First come named turns, each shown by rows before and after it. For each pair of rows after them, which turns, in which order, take the first row to the second? The first pair is done for you.
turn j704:
[ 15  -6  -2   7   3  -3  -5   3  17  17  -4   2  15  -5 -20 -15 -14   0
 -14  -4   5  11   7  -3  -2   9   3  -3  -1   9 -13  19  -1   1   3 -17]  ->  [  6  -1  -7  11   0   0  -1  14   2  15   3   1   9  -4 -23 -10 -23   5
  -8  -6   7   5  10 -13 -11  14   7   7   7   2  -9  19   6   5   8 -11]
[  0  -5   2   7   0   1  11  11  -1  24   3  15  -7  12 -18  10  -3  24
  29  -1   4 -12  11  11   5 -22  -2  12  -7  -4  -3  13  11 -19  -2   5]  ->  [  5 -10   9  -6   9   4  12  10  11  13   4  27   3  14 -11  17   4  21
  22   2  -7 -13   8   9   0 -26   2  20   1  -4  -4   4  -3 -16  -4   0]
[ 17  -4  -6   6  -3  -6   3 -11  11  17  -8 -17  -3 -18 -11  -6 -19  -2
 -19   7   0  -4   9   7   5  -4  18 -17 -13  10 -16  11  15   6  12  -8]  ->  [  8   1  -9   0  -1   1   9  17  -7   1   5 -14  -2  -7 -12   9 -18   7
 -17  -2  -6 -15  13 -21 -15   1  20  13   9  -6  -6   7   9  14  19   2]
[ -1   5   5  -6  -8 -10  -5   8  -1  -5  15   9   9  -5  -1   6   6   2
   0  -7  -4   2   3  -8  -9  -2   7  18   7  -4   9  -1  -7   0   6   1]  ->  [ 2  0  5 -8 -8 -9 -8 -6 17  4  7  6  8 -8  0 -5  9 -3 -3 -8  0 14 -3 13
  2 -8  5 -2 -5  5  4  2 -9 -5 -1 -4]
turn j402:
[-2 -2 -3  9 -4 -1 -1 -2 -5  5  6  0 -8 -2 -2  8 -5 -4  1  3 -3  0  5  2
 -1  8 -8 -1  4  0 -1  4 -3 -3  1 -2]  ->  [ -2   2   2   5  -5   1   0  -1  -5   1   4   3 -11  -3  -1   8  -4  -3
  -1   1  -6   2   7  -3  -4   9  -7   2   7  -1   1   8  -4   1   2  -6]
[ 18  10   3  -2 -12  -3   3 -14   6  -7 -13 -10 -15 -27   7 -23   0  -7
 -19  12   2   9  11  10  21   6  13 -13 -19   4   3  14  11   9  14  -5]  ->  [ 14   6   4   4 -13  -6   1 -12   4   6 -15 -14 -18 -24   2 -21  -3  -3
  -4   8  12  11   8  15  20   1   4 -22 -24   8   5  11  11   6   5  -6]
[  8 -11  12  10  20  -4  -9  -3  17   5 -13   8  16   8   1  -7  15  14
   3  -3   2  11  -9  18  -8 -13  -8  -5  -5  10   3 -16 -21   0 -12 -11]  ->  [ 11 -10  12   8  17   0  -9   0  15  -4 -11  12  17   9   3  -7  17  13
   3  -6  -1  16  -9  16  -3 -10  -7  -1   3   6   6 -17 -23   0  -8 -10]
[  9 -13  -3  16  -7  -8   0  -9  10  42  11  -7  -2 -12 -14 -18 -22   0
   2  10  26 -25  -1  23 -22 -20   6  -5 -12  24  -1  11  21   4  -4  -4]  ->  [-13 -11   4  27 -15  -1   9  -7  -6  26  18  12 -16  11   1  -9  -9  -7
  27  -9  22 -11  -2  24  -6 -10 -32 -22  -3  21  12   1   8 -11 -22   5]
turn j666:
[  3   2  -5  -5   6  -2  -4 -13   5   0  -5 -11  -2 -10  -5 -13   5  -6
  -8   4   4   0   4   8  16   8   6 -18  -9   3  -6   3   4   1  10  -5]  ->  [  7  -2  -8  -7   8  -6  -7 -11   5   6  -6 -13   3 -11 -10  -9   4  -3
  -8   8   5  -3   2   5   6   2  16 -11 -12   4  -8   3   4   6   9  -9]
[ -1  -6 -10  11   6 -21  13 -13  -2   5   5  18  -9  12  16   9  11   5
   1  -5   0  -1  -3 -13  -6   1 -12  -6   0   7  -8 -18  -1  -3 -10  13]  ->  [  0  -7 -12  10   5 -19  14 -15  -3  -6  -1  18  -9  11  16   4  14   0
   2  -5   0   5   0 -11   4   6 -15  -9  -1   4  -7 -20  -2  -7  -6  10]
[ 15  -6  -8   8   0 -12   1   8 -10 -14   5  -5   3 -13   0  -5 -12   5
  -7   5  -2  -7  17 -12  -7   7  11   8   3 -13   9   7   2   9  13   0]  ->  [ 11  -3  -5   8   0 -15   1  10 -11  -6   7  -3   1 -10  -1  -2 -12   9
  -2   2  -1 -11  15 -13 -12   1  12   6   4 -10  10   7   0   5   9   2]
[ -6  11 -12  14 -10   2 -18  -1 -15  -9  -1  -7   1  16  -5  -9 -10  -2
  -1   6   2   5  11 -11  -4  11  -2   4   6  15   9  16   0 -10   3   0]  ->  [ -4  11 -12  11  -7   5 -18   0 -13 -12  -3  -6   4  12  -5  -9 -11  -8
  -5   4   3   8   9 -14  -3  11  -4   4   8  12   6  14   2  -8  10  -2]
turn j783:
[  3  -5  26 -23  10 -14  15 -17   5  24 -29  13   6   0   8   8   3 -17
  -9  -2  -4   5 -27   4  21  11 -23   6 -19  23  12 -11  -5 -21  -6 -28]  ->  [  1  -9  25 -20   7 -18  17 -14   6  32 -26  12   4   3   5  13  -1 -17
  -2  -2  -5   0 -29   4  18   7 -24  11 -18  26  11 -12  -4 -23  -9 -24]
[  7   6   2  -2  -1  12   1  13  -1   4  15  18  13 -13 -15 -29  -1 -17
   1  -7  18   5  21  -2   6  22  -3  13  -7  15  29   7   9 -26 -23   1]  ->  [ 11   6   2   0   1  12   3  11   0   6  14  15  13 -15 -16 -30  -3 -19
   0  -7  18   5  21   2   7  22   0  11 -10  15  29  10  10 -26 -21   0]
[ 12  19  -1  -5   8  14   3 -12  10   0   3  18   9   6  19  -1   8 -19
  -1   3 -13  15   6  -1  18   5 -13  -6   0 -16   1 -11 -16  14   5  -6]  ->  [ 16  15  -3  -9   8   9   3 -17  20  15   4  12  11  -4  14  -7   4 -20
  -8  11 -10  13   6  10  17  -3  -2 -12 -10  -7  -8  -8 -10  14   5  -9]
Now pairs of rows:
(2 to 3 turns a pair)
[  5  -6  -6  -7 -11   3   1 -12 -10 -25  -5   0   6 -19 -19  -3   1  -8
   7   2   9  -7   9 -21  17   3   6   6  -4 -26   8  13  -8   3  18  -9]  ->  [  5  -7  -7  -6 -13  -1   1 -19  -6 -16 -10  -2   6 -23 -18  -6   5 -10
   1  -2  14  -1   7 -13  24   5   6  -1 -13 -19   3  15  -7   4  14 -13] => j704, j704
[-10   1 -13  14 -19 -12  -1  -1 -17   8 -14 -11  -7   8 -21 -16 -16 -16
   1   3  21   1  11   0   4  27 -13 -47 -17  -9 -11   4   6 -17  -8  -1]  ->  [  2  -6  -5  -4  -2   9  -1  -9   2 -27 -15  11   8  19   1 -20  11 -25
  -9  -2  -1  14   5   5  14  36 -18 -26  -2 -13 -13  -3 -26 -18 -12  -7] => j402, j704, j704
[ 18  -3  -2  -4  -3 -14 -11  -5   5  26  -8 -15  -1 -15 -17   1 -17   9
  -9   9   6 -16   0   5 -21 -15  21   8  -3  14 -10  13  15  12   7  -4]  ->  [  7  -6   2  -7  -3  -6  -6  12  -5  12   6  -7   4   6 -12  15 -11  18
  -3  -1  -3 -21  -2 -16 -35 -10  14  29  13  -2   0   5   5  14  -1   4] => j704, j783
[  1   0   0  -3 -22   5 -20   1   8  30 -16 -12  -5 -30 -21  -6  -8  11
 -21   3  -1  14  33  -9   9  -9  17  16 -26  12  -9  27  10  20  11   3]  ->  [-21   8   7   0 -27  25 -10   6 -12  -5 -13  13 -14  -5   0  -1  15   1
  -5 -13 -12  38  34 -16  33  11 -25  11 -11  -4   3  16 -12   4   3   9] => j402, j402, j402
[ 13  -1   5  -3  13  -6  -4   0  -7  31   7 -15   5 -15  -1   2 -20  22
   5   9  18  -8  -5   9 -21 -23  22  11  -8  10  -8   9  12  18  -4   3]  ->  [  4   1   6 -11  16   4   3  12 -15  14  15   0   8   0   8  13  -6  27
  16  -2   5 -11  -8  -7 -29 -16  15  32   9  -3   2   3   1  19  -9  11] => j704, j783
